In the rows, zero is written as 128.
One turn sends every row of this set to another row. A few are shown first. Where does it send the rows asked after them?
J_932: 151, 127, 138, 138, 90, 100, 116, 83, 104, 126, 112, 124, 101, 134, 137, 110, 130, 116, 123, 155, 151, 91, 144, 149, 118, 152, 68, 135, 101, 131, 99, 132, 108, 138, 102, 109, 123, 118, 142, 107, 121, 125, 142, 140
J_923: 142, 149, 122, 113, 119, 131, 108, 147, 109, 110, 114, 122, 110, 92, 155, 119, 135, 109, 106, 146, 104, 147, 112, 122, 128, 134, 125, 104, 152, 141, 125, 169, 110, 117, 88, 111, 103, 123, 137, 107, 169, 132, 89, 128
J_449: 125, 143, 134, 104, 117, 138, 97, 144, 116, 136, 170, 103, 103, 133, 103, 125, 91, 133, 120, 124, 117, 143, 117, 107, 135, 168, 157, 147, 160, 128, 124, 111, 168, 127, 137, 113, 131, 129, 121, 122, 128, 169, 129, 112
J_635: 147, 154, 111, 117, 148, 122, 128, 105, 127, 128, 125, 128, 189, 154, 146, 142, 132, 122, 119, 162, 139, 140, 117, 114, 123, 98, 129, 98, 118, 137, 110, 104, 144, 153, 111, 96, 123, 172, 163, 128, 125, 126, 131, 126
J_229: 140, 136, 131, 108, 121, 140, 117, 152, 114, 114, 124, 117, 107, 98, 154, 124, 151, 117, 111, 144, 100, 140, 117, 124, 126, 128, 124, 109, 158, 144, 122, 171, 102, 114, 96, 116, 105, 122, 128, 109, 162, 134, 79, 135
J_651: 116, 113, 165, 126, 107, 142, 91, 111, 140, 173, 137, 146, 138, 123, 127, 124, 123, 130, 127, 122, 146, 155, 145, 153, 135, 172, 137, 125, 102, 144, 123, 99, 150, 122, 139, 132, 119, 121, 157, 119, 140, 93, 173, 151
J_576: 122, 121, 128, 153, 127, 96, 127, 163, 133, 137, 138, 176, 139, 140, 105, 134, 128, 159, 114, 144, 118, 89, 129, 137, 155, 133, 148, 124, 91, 114, 112, 139, 129, 135, 110, 146, 149, 167, 136, 101, 104, 137, 125, 117
J_339: 148, 136, 173, 121, 126, 124, 80, 108, 110, 121, 128, 107, 169, 113, 137, 124, 108, 127, 117, 158, 103, 107, 157, 129, 104, 84, 110, 125, 142, 164, 149, 114, 141, 130, 151, 121, 160, 112, 145, 153, 132, 145, 140, 110
J_942: 146, 131, 168, 126, 117, 126, 81, 100, 104, 112, 136, 100, 169, 120, 131, 116, 101, 139, 119, 151, 105, 119, 163, 118, 105, 73, 106, 124, 142, 153, 142, 110, 134, 133, 132, 116, 146, 126, 148, 153, 137, 146, 124, 101
J_591: 129, 145, 137, 97, 117, 134, 93, 145, 116, 135, 179, 115, 102, 131, 106, 130, 92, 136, 124, 124, 118, 148, 125, 103, 139, 169, 166, 140, 159, 125, 130, 117, 158, 122, 122, 113, 128, 132, 127, 125, 122, 160, 135, 115
J_928: 152, 131, 160, 121, 123, 123, 84, 97, 106, 112, 128, 93, 165, 118, 132, 123, 103, 137, 125, 159, 102, 106, 160, 111, 108, 81, 109, 135, 128, 156, 137, 107, 138, 146, 150, 120, 152, 134, 139, 158, 133, 150, 125, 114
J_750: 144, 139, 160, 121, 123, 128, 81, 104, 113, 112, 127, 96, 163, 123, 135, 130, 112, 137, 110, 145, 106, 109, 159, 120, 102, 70, 119, 125, 129, 163, 145, 101, 135, 139, 140, 120, 157, 119, 136, 156, 129, 145, 131, 104
J_483: 140, 151, 105, 124, 148, 114, 131, 115, 141, 131, 126, 129, 186, 141, 140, 144, 126, 130, 105, 152, 137, 139, 122, 111, 129, 86, 135, 96, 110, 135, 111, 102, 142, 154, 119, 97, 117, 176, 152, 130, 123, 117, 133, 124
J_554: 120, 108, 163, 125, 103, 147, 97, 110, 139, 167, 131, 136, 140, 118, 137, 138, 139, 122, 122, 133, 141, 154, 148, 151, 135, 166, 140, 117, 97, 137, 118, 89, 149, 131, 155, 118, 120, 120, 156, 108, 138, 97, 172, 152
J_271: 132, 104, 131, 170, 123, 109, 104, 146, 148, 120, 129, 136, 138, 138, 134, 117, 151, 151, 134, 121, 67, 106, 148, 169, 128, 122, 138, 131, 135, 136, 131, 119, 129, 143, 165, 149, 142, 96, 122, 134, 141, 136, 106, 128
J_883: 138, 107, 133, 164, 106, 109, 106, 134, 132, 115, 128, 139, 145, 135, 129, 106, 155, 153, 136, 122, 74, 106, 155, 167, 130, 121, 129, 134, 142, 139, 136, 133, 120, 145, 159, 163, 131, 101, 132, 131, 138, 127, 101, 124
J_155: 135, 154, 113, 129, 152, 127, 120, 120, 137, 126, 116, 128, 184, 134, 140, 142, 134, 127, 116, 156, 133, 147, 125, 107, 143, 89, 133, 94, 114, 129, 119, 107, 130, 143, 116, 99, 121, 188, 160, 131, 123, 117, 129, 133
J_139: 124, 131, 128, 159, 143, 99, 128, 167, 137, 130, 144, 168, 133, 153, 101, 139, 121, 155, 117, 152, 111, 104, 124, 135, 146, 117, 146, 123, 89, 120, 105, 140, 123, 127, 111, 134, 144, 165, 119, 94, 108, 137, 122, 109
J_801: 120, 121, 155, 126, 106, 136, 91, 108, 147, 166, 129, 146, 136, 120, 130, 137, 142, 129, 132, 124, 138, 144, 157, 155, 144, 172, 130, 119, 93, 141, 122, 92, 146, 126, 149, 122, 124, 124, 156, 118, 140, 94, 176, 160
J_80: 159, 139, 138, 130, 92, 90, 114, 83, 103, 121, 108, 131, 110, 124, 124, 110, 127, 107, 117, 163, 142, 84, 140, 151, 121, 148, 69, 139, 106, 137, 102, 139, 106, 123, 109, 120, 120, 126, 132, 110, 124, 124, 138, 142
J_756: 124, 109, 120, 160, 122, 108, 107, 142, 140, 115, 137, 138, 130, 137, 132, 123, 147, 156, 135, 122, 71, 106, 151, 177, 139, 125, 130, 132, 145, 137, 135, 135, 123, 141, 169, 144, 134, 98, 118, 133, 138, 130, 110, 133
J_872: 118, 121, 160, 126, 105, 139, 88, 113, 142, 162, 124, 147, 139, 121, 127, 136, 133, 128, 123, 124, 127, 155, 146, 149, 139, 170, 129, 113, 94, 140, 122, 81, 150, 131, 151, 123, 127, 128, 161, 114, 139, 96, 179, 147
J_963: 119, 131, 117, 157, 130, 100, 125, 154, 137, 133, 132, 168, 133, 151, 106, 132, 118, 151, 125, 144, 118, 97, 119, 142, 159, 123, 145, 129, 95, 113, 108, 140, 127, 121, 113, 143, 156, 167, 121, 110, 96, 133, 121, 110
J_133: 141, 155, 106, 129, 151, 122, 127, 116, 123, 133, 126, 122, 184, 151, 148, 137, 135, 124, 103, 157, 135, 143, 131, 115, 132, 88, 131, 91, 113, 142, 111, 108, 139, 147, 111, 95, 122, 183, 154, 126, 123, 125, 132, 123
J_827: 123, 149, 144, 98, 118, 140, 95, 134, 117, 137, 173, 103, 106, 128, 109, 134, 95, 148, 122, 127, 113, 146, 128, 102, 144, 161, 158, 135, 165, 137, 125, 115, 167, 122, 131, 113, 128, 128, 115, 128, 122, 164, 134, 118
J_428: 140, 147, 127, 121, 124, 139, 118, 158, 113, 113, 116, 130, 104, 93, 156, 124, 144, 108, 101, 146, 110, 144, 112, 122, 121, 132, 124, 107, 153, 142, 131, 159, 105, 117, 96, 110, 109, 123, 127, 100, 168, 123, 85, 133
J_487: 123, 153, 127, 110, 118, 127, 100, 152, 114, 141, 166, 92, 114, 129, 105, 130, 101, 141, 127, 121, 115, 148, 122, 105, 140, 178, 155, 137, 162, 125, 133, 121, 167, 120, 118, 115, 128, 135, 122, 128, 131, 165, 134, 125
J_499: 152, 134, 141, 127, 94, 86, 107, 85, 101, 125, 109, 136, 108, 130, 132, 103, 134, 114, 120, 151, 145, 90, 127, 153, 117, 143, 73, 129, 92, 133, 96, 138, 106, 132, 115, 110, 114, 124, 141, 99, 118, 124, 142, 142
J_707: 162, 131, 130, 131, 84, 89, 112, 87, 105, 122, 102, 129, 109, 129, 125, 112, 127, 107, 117, 162, 135, 84, 130, 154, 122, 146, 75, 140, 100, 130, 96, 128, 106, 127, 110, 111, 124, 129, 144, 104, 125, 126, 147, 137
J_250: 132, 109, 133, 158, 127, 112, 109, 133, 147, 117, 130, 135, 136, 138, 130, 113, 149, 148, 131, 118, 65, 111, 138, 173, 128, 113, 139, 136, 132, 139, 139, 136, 114, 152, 161, 151, 138, 98, 124, 140, 133, 128, 101, 121
J_505: 141, 148, 124, 114, 126, 135, 119, 147, 121, 113, 125, 124, 112, 101, 150, 121, 145, 105, 114, 156, 107, 149, 118, 106, 118, 135, 118, 102, 154, 142, 128, 163, 108, 109, 90, 116, 110, 124, 127, 116, 174, 135, 83, 126
J_880: 126, 144, 138, 94, 122, 126, 95, 149, 123, 134, 174, 100, 111, 130, 109, 133, 101, 142, 127, 127, 106, 152, 124, 103, 147, 164, 163, 134, 160, 132, 128, 109, 159, 124, 128, 118, 118, 128, 117, 125, 130, 170, 136, 117
J_557: 147, 128, 166, 121, 125, 123, 82, 107, 107, 116, 131, 95, 173, 119, 133, 119, 114, 136, 115, 148, 107, 101, 155, 129, 101, 76, 110, 128, 124, 166, 144, 101, 138, 128, 149, 121, 148, 126, 142, 155, 132, 151, 132, 110
J_477: 147, 136, 123, 116, 120, 135, 117, 151, 111, 111, 131, 128, 108, 99, 154, 124, 147, 102, 106, 154, 99, 135, 112, 114, 123, 126, 124, 101, 149, 139, 128, 161, 99, 110, 95, 120, 108, 127, 125, 112, 179, 131, 90, 128
J_390: 132, 99, 130, 158, 117, 115, 108, 135, 141, 119, 130, 145, 139, 126, 141, 112, 149, 145, 145, 124, 73, 111, 152, 161, 124, 117, 139, 129, 132, 147, 135, 126, 119, 141, 168, 157, 150, 99, 124, 135, 141, 118, 97, 121
J_600: 137, 138, 131, 113, 128, 129, 122, 150, 114, 109, 123, 121, 104, 82, 145, 123, 145, 115, 106, 156, 108, 137, 116, 110, 119, 130, 111, 106, 143, 140, 128, 161, 113, 117, 83, 118, 102, 121, 134, 106, 173, 128, 91, 136
J_405: 125, 129, 126, 158, 131, 96, 125, 163, 142, 142, 132, 163, 141, 151, 108, 142, 123, 147, 116, 148, 117, 95, 125, 138, 143, 120, 149, 124, 82, 114, 110, 153, 120, 136, 116, 140, 149, 165, 118, 104, 104, 138, 124, 109
J_289: 138, 143, 123, 109, 122, 125, 108, 156, 112, 113, 122, 119, 102, 101, 155, 121, 144, 105, 107, 151, 101, 138, 120, 114, 124, 126, 119, 106, 147, 141, 117, 166, 103, 119, 88, 121, 106, 119, 130, 98, 166, 140, 88, 129
J_893: 123, 103, 164, 122, 99, 138, 94, 107, 142, 165, 134, 150, 130, 120, 131, 134, 143, 124, 120, 127, 140, 153, 149, 144, 138, 169, 135, 113, 105, 129, 111, 91, 154, 141, 148, 130, 122, 119, 152, 115, 135, 99, 175, 157
J_484: 125, 117, 169, 124, 101, 128, 82, 108, 141, 169, 127, 146, 136, 127, 136, 134, 135, 131, 124, 128, 141, 152, 146, 148, 138, 170, 138, 109, 100, 134, 121, 89, 158, 129, 146, 124, 122, 128, 147, 118, 131, 105, 183, 151
J_479: 135, 144, 109, 125, 147, 120, 126, 117, 135, 131, 136, 134, 181, 139, 142, 134, 125, 135, 111, 153, 135, 142, 128, 108, 141, 97, 136, 88, 122, 126, 114, 98, 141, 152, 101, 86, 126, 183, 169, 130, 123, 126, 131, 126
J_579: 153, 130, 149, 129, 83, 91, 111, 87, 96, 118, 104, 126, 114, 113, 122, 112, 133, 117, 120, 154, 145, 93, 131, 150, 123, 151, 67, 131, 99, 127, 101, 140, 106, 136, 115, 108, 116, 119, 139, 106, 118, 132, 141, 140
J_834: 156, 137, 144, 132, 90, 95, 122, 86, 91, 121, 108, 123, 110, 124, 127, 112, 125, 117, 112, 161, 144, 90, 128, 155, 126, 146, 75, 143, 96, 125, 99, 132, 109, 133, 112, 102, 119, 128, 130, 101, 114, 128, 140, 145
J_398: 117, 126, 125, 148, 137, 110, 121, 164, 132, 128, 138, 173, 132, 155, 108, 157, 125, 157, 119, 153, 125, 100, 124, 136, 150, 123, 145, 120, 82, 114, 106, 149, 127, 127, 107, 136, 142, 169, 124, 96, 119, 137, 121, 118
J_465: 117, 152, 136, 99, 122, 137, 98, 140, 126, 138, 176, 109, 109, 134, 100, 129, 97, 142, 134, 130, 111, 149, 123, 103, 142, 170, 154, 139, 143, 127, 124, 116, 170, 121, 127, 113, 133, 136, 121, 132, 136, 171, 137, 119
J_121: 158, 131, 145, 127, 92, 96, 115, 92, 105, 128, 102, 131, 113, 126, 128, 113, 126, 114, 120, 154, 143, 81, 130, 152, 121, 148, 75, 137, 96, 123, 86, 147, 111, 128, 112, 109, 116, 127, 140, 97, 111, 131, 132, 147
J_954: 124, 121, 164, 126, 107, 136, 96, 105, 145, 170, 124, 151, 142, 118, 137, 135, 133, 130, 126, 127, 144, 146, 147, 140, 136, 166, 137, 108, 102, 137, 112, 90, 158, 130, 154, 115, 117, 122, 155, 106, 129, 94, 172, 157
J_520: 123, 151, 136, 107, 120, 136, 97, 140, 112, 135, 179, 106, 107, 136, 108, 126, 97, 138, 124, 123, 101, 148, 120, 102, 147, 169, 148, 131, 153, 124, 131, 111, 163, 129, 131, 118, 132, 135, 115, 133, 132, 171, 134, 114

J_520 goes to J_477
J_579 goes to J_893
J_250 goes to J_405
Now these:
J_635 goes to J_339
J_289 goes to J_499
J_479 goes to J_942
J_600 goes to J_932
J_834 goes to J_554
J_827 goes to J_229
J_505 goes to J_80
J_928 goes to J_390
J_557 goes to J_271

One turn sends every row of this set to another row. A few are shown first. Where does it send the rows asked after them?
J_440: 97, 127, 150, 135, 143, 140, 126, 95, 101, 88, 106, 147, 175, 109, 108, 129, 148, 133, 147, 103
J_828: 97, 136, 153, 132, 150, 136, 132, 96, 105, 102, 114, 156, 184, 105, 122, 133, 143, 126, 145, 106
J_248: 118, 101, 153, 170, 131, 149, 125, 112, 137, 159, 116, 142, 133, 116, 99, 96, 144, 122, 126, 133
J_488: 104, 144, 157, 68, 105, 168, 158, 115, 153, 139, 144, 106, 137, 112, 99, 141, 117, 122, 98, 85
J_402: 130, 152, 136, 92, 99, 166, 149, 118, 156, 133, 128, 102, 108, 95, 96, 120, 111, 97, 108, 69
J_27: 131, 134, 142, 112, 131, 149, 107, 61, 104, 88, 116, 116, 148, 114, 125, 138, 140, 107, 141, 95
J_95: 108, 133, 152, 164, 136, 134, 103, 91, 136, 107, 101, 146, 135, 110, 101, 90, 131, 80, 133, 103
J_338: 113, 169, 146, 91, 101, 146, 161, 101, 152, 118, 139, 123, 116, 91, 100, 136, 116, 91, 105, 69
J_189: 151, 118, 125, 149, 133, 162, 118, 78, 114, 155, 145, 121, 110, 128, 107, 118, 158, 115, 126, 118
J_144: 113, 119, 153, 149, 126, 143, 126, 111, 131, 164, 120, 156, 135, 131, 102, 95, 159, 132, 138, 139
J_956: 130, 112, 140, 120, 138, 163, 112, 76, 91, 82, 118, 112, 149, 111, 119, 134, 148, 122, 138, 89
J_337: 146, 92, 134, 114, 137, 170, 121, 95, 94, 124, 141, 115, 140, 134, 117, 119, 167, 143, 127, 112
J_523: 102, 145, 156, 74, 91, 155, 160, 120, 150, 147, 139, 118, 135, 94, 96, 142, 123, 133, 121, 86
J_91: 109, 160, 154, 109, 109, 151, 151, 119, 179, 142, 140, 132, 129, 105, 94, 117, 97, 85, 105, 84
J_906: 119, 160, 148, 106, 96, 159, 166, 102, 162, 146, 130, 126, 116, 96, 111, 114, 103, 77, 115, 83
J_170: 101, 134, 142, 170, 144, 133, 113, 97, 116, 104, 111, 159, 146, 111, 102, 102, 140, 95, 136, 104
J_966: 91, 129, 153, 111, 144, 128, 124, 105, 117, 97, 107, 160, 175, 118, 101, 117, 151, 133, 139, 108
J_274: 91, 164, 163, 87, 112, 143, 162, 122, 167, 133, 138, 141, 152, 105, 101, 132, 106, 109, 107, 84
J_700: 135, 92, 136, 102, 144, 162, 129, 99, 93, 120, 142, 112, 136, 133, 105, 126, 170, 140, 110, 105
J_54: 115, 130, 138, 164, 156, 128, 113, 110, 132, 111, 113, 158, 147, 107, 100, 97, 132, 87, 126, 101
J_705: 111, 145, 157, 99, 101, 161, 160, 120, 172, 167, 142, 123, 123, 117, 92, 117, 106, 111, 106, 101
J_375: 86, 135, 168, 81, 99, 146, 173, 123, 157, 139, 137, 140, 137, 97, 98, 118, 121, 104, 106, 87
J_991: 133, 97, 152, 94, 124, 160, 120, 100, 105, 122, 122, 108, 146, 135, 113, 118, 171, 149, 124, 117
J_31: 121, 115, 150, 119, 135, 157, 115, 73, 92, 85, 112, 103, 153, 108, 132, 141, 143, 113, 124, 88
J_810: 151, 109, 132, 158, 126, 165, 114, 90, 111, 146, 140, 126, 117, 132, 119, 102, 160, 109, 126, 118
J_845: 159, 118, 122, 133, 128, 153, 101, 84, 116, 139, 136, 119, 106, 139, 110, 101, 158, 100, 121, 110
J_790: 112, 142, 143, 76, 107, 161, 171, 135, 157, 167, 141, 134, 128, 109, 95, 114, 117, 116, 119, 91
J_403: 113, 109, 150, 171, 130, 144, 123, 113, 124, 141, 123, 155, 136, 127, 106, 87, 157, 117, 130, 129
J_228: 123, 154, 143, 85, 108, 168, 152, 105, 160, 157, 152, 106, 111, 118, 97, 131, 108, 101, 101, 82
J_137: 104, 162, 159, 80, 108, 157, 148, 102, 155, 120, 137, 114, 136, 102, 105, 143, 104, 98, 103, 69

J_170 goes to J_403
J_27 goes to J_966
Now these:
J_700 goes to J_31
J_488 goes to J_137
J_402 goes to J_523

